Read these off the table that follows. Counting starts at 1.
1) Report the top-left entry.
2) Report the bottom-left entry.
3) Report the top entry of the column that holds the smallest entry.
4) Report the entry just right of 128.
5) Report the entry directly above the smallest entry.
6) Report the entry directly above the largest entry.
7) Report the smallest entry.
8) Report the entry in row 1 and column 3.
[[137 127 129 131 126]
 [132 134 127 143 131]
 [124 115 120 119 135]
 [126 123 123 125 123]
 [115 131 135 142 150]
 [129 135 117 143 146]
 [120 124 137 122 132]
 [128 144 135 138 114]]
1) 137
2) 128
3) 126
4) 144
5) 132
6) 123
7) 114
8) 129

arr =
[[124 128 118 124 113 112 132 119 140 138 130 128 125]
 [118 131 126 128 117 133 131 132 132 126 130 135 126]
 [117 131 118 122 142 132 131 131 139 118 134 142 134]
 [115 131 115 128 142 130 135 115 116 113 141 138 129]
 [125 129 125 132 137 132 135 123 128 117 147 135 130]
 [115 135 115 125 147 135 139 120 127 117 142 147 133]
 [130 122 131 134 130 126 130 129 132 119 146 122 121]
 [122 121 119 119 135 125 120 114 134 127 129 131 112]
 [127 124 126 123 123 134 114 125 119 130 129 128 126]
 [118 129 118 137 138 134 128 121 117 111 150 137 125]]
Rows and columns are numbered from 1.
Which number is the entry in the top-left corner?
Answer: 124
The entry in row 3 and column 1: 117
Which number is the bottom-right entry?
Answer: 125
The entry in row 2 and column 1 is 118
The top entry of the column that holds the smallest entry -> 138
The entry directly above the smallest entry is 130
The top entry of the column that holds the largest entry: 130
Which number is the entry in row 1 and column 3?
Answer: 118
The entry in row 2 and column 3 -> 126
The entry in row 1 and column 2: 128
The top-right entry: 125
Which number is the entry in row 3 and column 3?
Answer: 118
Which number is the minimum?
Answer: 111
Which number is the entry in the bottom-left corner?
Answer: 118
Which number is the entry just left of the smallest entry?
Answer: 117
Which number is the maximum?
Answer: 150

Questions about the row below.
1) What is the maximum?
2) What is the entry just right of the largest entry?
[154 133 122 127 122 138 121 129]
1) 154
2) 133

grid =
[[114 136 116 141 116 136 115 136 117 116 115 113 119]
 [112 131 134 115 137 130 141 131 134 115 137 111 132]
 [130 144 125 128 124 144 126 141 125 129 124 131 125]
 [137 122 124 147 124 122 121 125 125 137 122 137 123]
 [136 118 134 116 136 117 139 119 133 135 136 136 133]
 [138 123 123 142 122 123 121 124 125 137 122 138 124]
 [132 141 131 112 131 142 135 138 131 128 134 133 131]
 [146 139 115 105 110 141 109 138 115 140 111 150 118]]
Report the largest entry in the last row.
Answer: 150
Report the entry just left of the largest entry.
Answer: 111
Report the bottom-right entry.
Answer: 118
Report the top-left entry.
Answer: 114
The smallest entry in the first row: 113
Report the 3rd smallest entry.
Answer: 110
The entry just left of the smallest entry: 115
The first entry of the smallest entry's row is 146
The largest entry in the last column: 133
Report the second smallest entry.
Answer: 109
The 2nd largest entry: 147
The fourth-last entry, reading row by row is 140
Report the top-right entry.
Answer: 119
Report the entry directly above the smallest entry.
Answer: 112
Report the 2nd entry on the diagonal from the top-right corner.
Answer: 111
Report the smallest entry in the first column.
Answer: 112
Report the third entry on the main diagonal.
Answer: 125
The top entry of the column that holds the smallest entry is 141
Report the fifth-last entry, reading row by row.
Answer: 115
The smallest entry in the last row: 105

M = [136 126 120 153 156 157 111 142 123 105]
What is the first entry? 136
The second entry from the right -> 123
What is the entry just right of 120? 153

m =
[[128 150 142 141 129 131 126 125 126]
 [126 107 113 115 128 132 128 126 126]
 [125 146 140 139 114 128 133 129 127]
 [124 147 139 140 117 131 130 127 126]
 [131 151 144 141 128 127 129 128 126]
 [121 132 130 132 106 129 136 129 127]
 [122 143 136 138 113 133 130 126 126]
 [129 150 142 141 128 130 127 126 126]
 [131 106 115 114 132 126 130 129 126]
 [132 150 144 140 133 127 127 127 126]
 [122 138 134 135 108 129 135 129 127]
 [120 134 130 133 107 131 134 128 127]
 [131 107 115 114 135 127 129 128 126]
 [123 142 137 137 111 129 134 129 127]
 [138 123 127 122 149 124 125 128 126]]
Counting starts at 1.
Read off the entry at row 1, column 2.
150
The entry in row 1 and column 1 -> 128
Read off the entry just right of the largest entry.
144
Read off the entry in the bottom-left corner.
138
Read off the bottom-right entry.
126
Read off the entry at row 2, column 1.
126
Read off the entry at row 2, column 3.
113
The entry in row 1 and column 3: 142
The entry at row 3, column 3 -> 140
Read off the entry directly above the largest entry.
147
Read off the entry directly below the largest entry.
132
The entry just right of 147 -> 139
Read off the entry in row 3 and column 2.
146
The bottom entry of the column that holds the largest entry: 123
The entry directly above the centre entry is 113
The largest entry is 151
The entry in the top-right corner is 126
Read off the entry in row 3 and column 1.
125
Read off the entry just left of the centre entry.
141

126,149,117,130,129,126,140,134,125,127,143,138,132,119
123,116,142,117,123,125,105,119,122,127,127,135,129,133
Find the entry directly below the largest entry.
116
Find the entry in the top-right corner.
119
Find the entry directly above 116.
149
The entry in the bottom-right corner is 133
The top entry of the column that holds the smallest entry: 140
Find the bottom-left entry.
123
The entry just left of 138: 143
The entry just right of the largest entry is 117

[[123 117 131 138 119]
 [146 136 132 142 135]
 [133 114 108 119 137]
 [109 102 122 146 119]
 [143 133 124 135 136]
 [124 132 142 120 137]
 [134 135 141 135 117]
 [117 129 140 140 119]
 [124 137 142 137 127]
 [135 134 121 139 129]
 [124 109 116 131 105]
 [125 131 130 128 141]
 [126 115 136 123 115]]
Rows and columns are numbered from 1.
The entry in row 1 and column 3: 131
Give the entry in the bottom-left corner.
A: 126
The entry directly above the smallest entry -> 114
Give the minimum.
A: 102
The entry in row 3 and column 1: 133
Give the top entry of the column that holds the smallest entry.
A: 117
Give the entry in the top-left corner.
A: 123
The entry at row 2, column 3: 132
The entry just left of 102: 109
Give the entry at the centre.
A: 141
Give the entry at row 2, column 1.
A: 146
Give the entry just left of the centre entry.
A: 135
The entry directly below the smallest entry: 133
The entry in the bottom-right corner: 115
Give the entry in the top-right corner.
A: 119
Give the entry just right of 108.
A: 119
Give the entry just right of 122.
A: 146
Give the entry just right of 114.
A: 108

Read these off the grid that follows. Rows and columns are numbered from 1.
1) What is the entry in the top-right corner?
2) What is the bottom-left entry?
3) What is the entry at row 1, column 2?
4) What is the entry in row 1 and column 3?
5) What is the entry at row 2, column 1?
6) What is the entry just left of 140?
7) What is the entry in the bottom-right corner?
8) What is the entry just right of the smallest entry?
124	118	124	138	138	129	123	122
121	129	121	150	140	124	121	118
121	149	121	154	139	121	122	117
123	104	123	150	133	118	126	120
1) 122
2) 123
3) 118
4) 124
5) 121
6) 150
7) 120
8) 123

X =
[[131 128 131 128 131 110 140 128 123 136 116 119 125]
 [129 119 132 129 141 128 123 122 128 120 118 124 126]
 [124 127 132 122 127 146 133 129 122 118 142 147 126]
 [125 123 134 121 129 134 125 121 132 115 127 140 148]
 [127 118 133 124 136 132 122 117 128 117 119 134 141]
 [132 128 130 132 126 112 136 128 121 133 113 119 126]
 [125 126 139 121 127 137 133 127 121 117 134 147 135]
 [124 126 133 118 129 135 127 126 126 118 137 149 139]
 [126 119 132 127 141 126 125 122 131 124 118 128 127]
 [135 139 119 134 124 118 123 136 131 133 129 114 125]
 [130 116 133 123 140 129 121 119 131 118 120 133 128]
 [128 115 136 125 138 127 125 114 130 119 115 129 136]
 [125 130 130 128 126 151 130 131 122 126 142 140 121]]
Indices start at 1.
What is the entry directly above the largest entry? 127
What is the entry at row 1, column 3? 131
The bottom entry of the column that holds the smallest entry: 151
What is the entry just right of the smallest entry? 140
The entry at row 1, column 1 is 131
What is the top-right entry? 125
The entry just right of the largest entry is 130
The entry in row 1 and column 2 -> 128
What is the entry in the bottom-right corner? 121
The entry in the bottom-left corner -> 125
What is the entry just left of the smallest entry? 131
The entry at row 3, column 2: 127
What is the entry in row 3 and column 3? 132
What is the entry in row 2 and column 3? 132
The entry in row 2 and column 1 is 129
The smallest entry -> 110
The entry at the centre -> 133
What is the entry just left of the centre entry? 137
The entry directly below the smallest entry -> 128
What is the entry directly below the centre entry? 127
What is the entry at row 3, column 1? 124
What is the entry directly above the centre entry? 136

Questions about the table below. Counting starts at 1.
1) What is the entry at row 3, column 2?
2) What is the entry in the top-right corner?
3) What is the entry just right of 107?
4) What is the entry in row 1 and column 1?
5) What is the entry in row 3 and column 1?
6) What is the entry just left of 133?
7) What is the entry just right of 151?
[[144, 138, 123, 115],
 [107, 124, 130, 133],
 [147, 158, 151, 141]]
1) 158
2) 115
3) 124
4) 144
5) 147
6) 130
7) 141
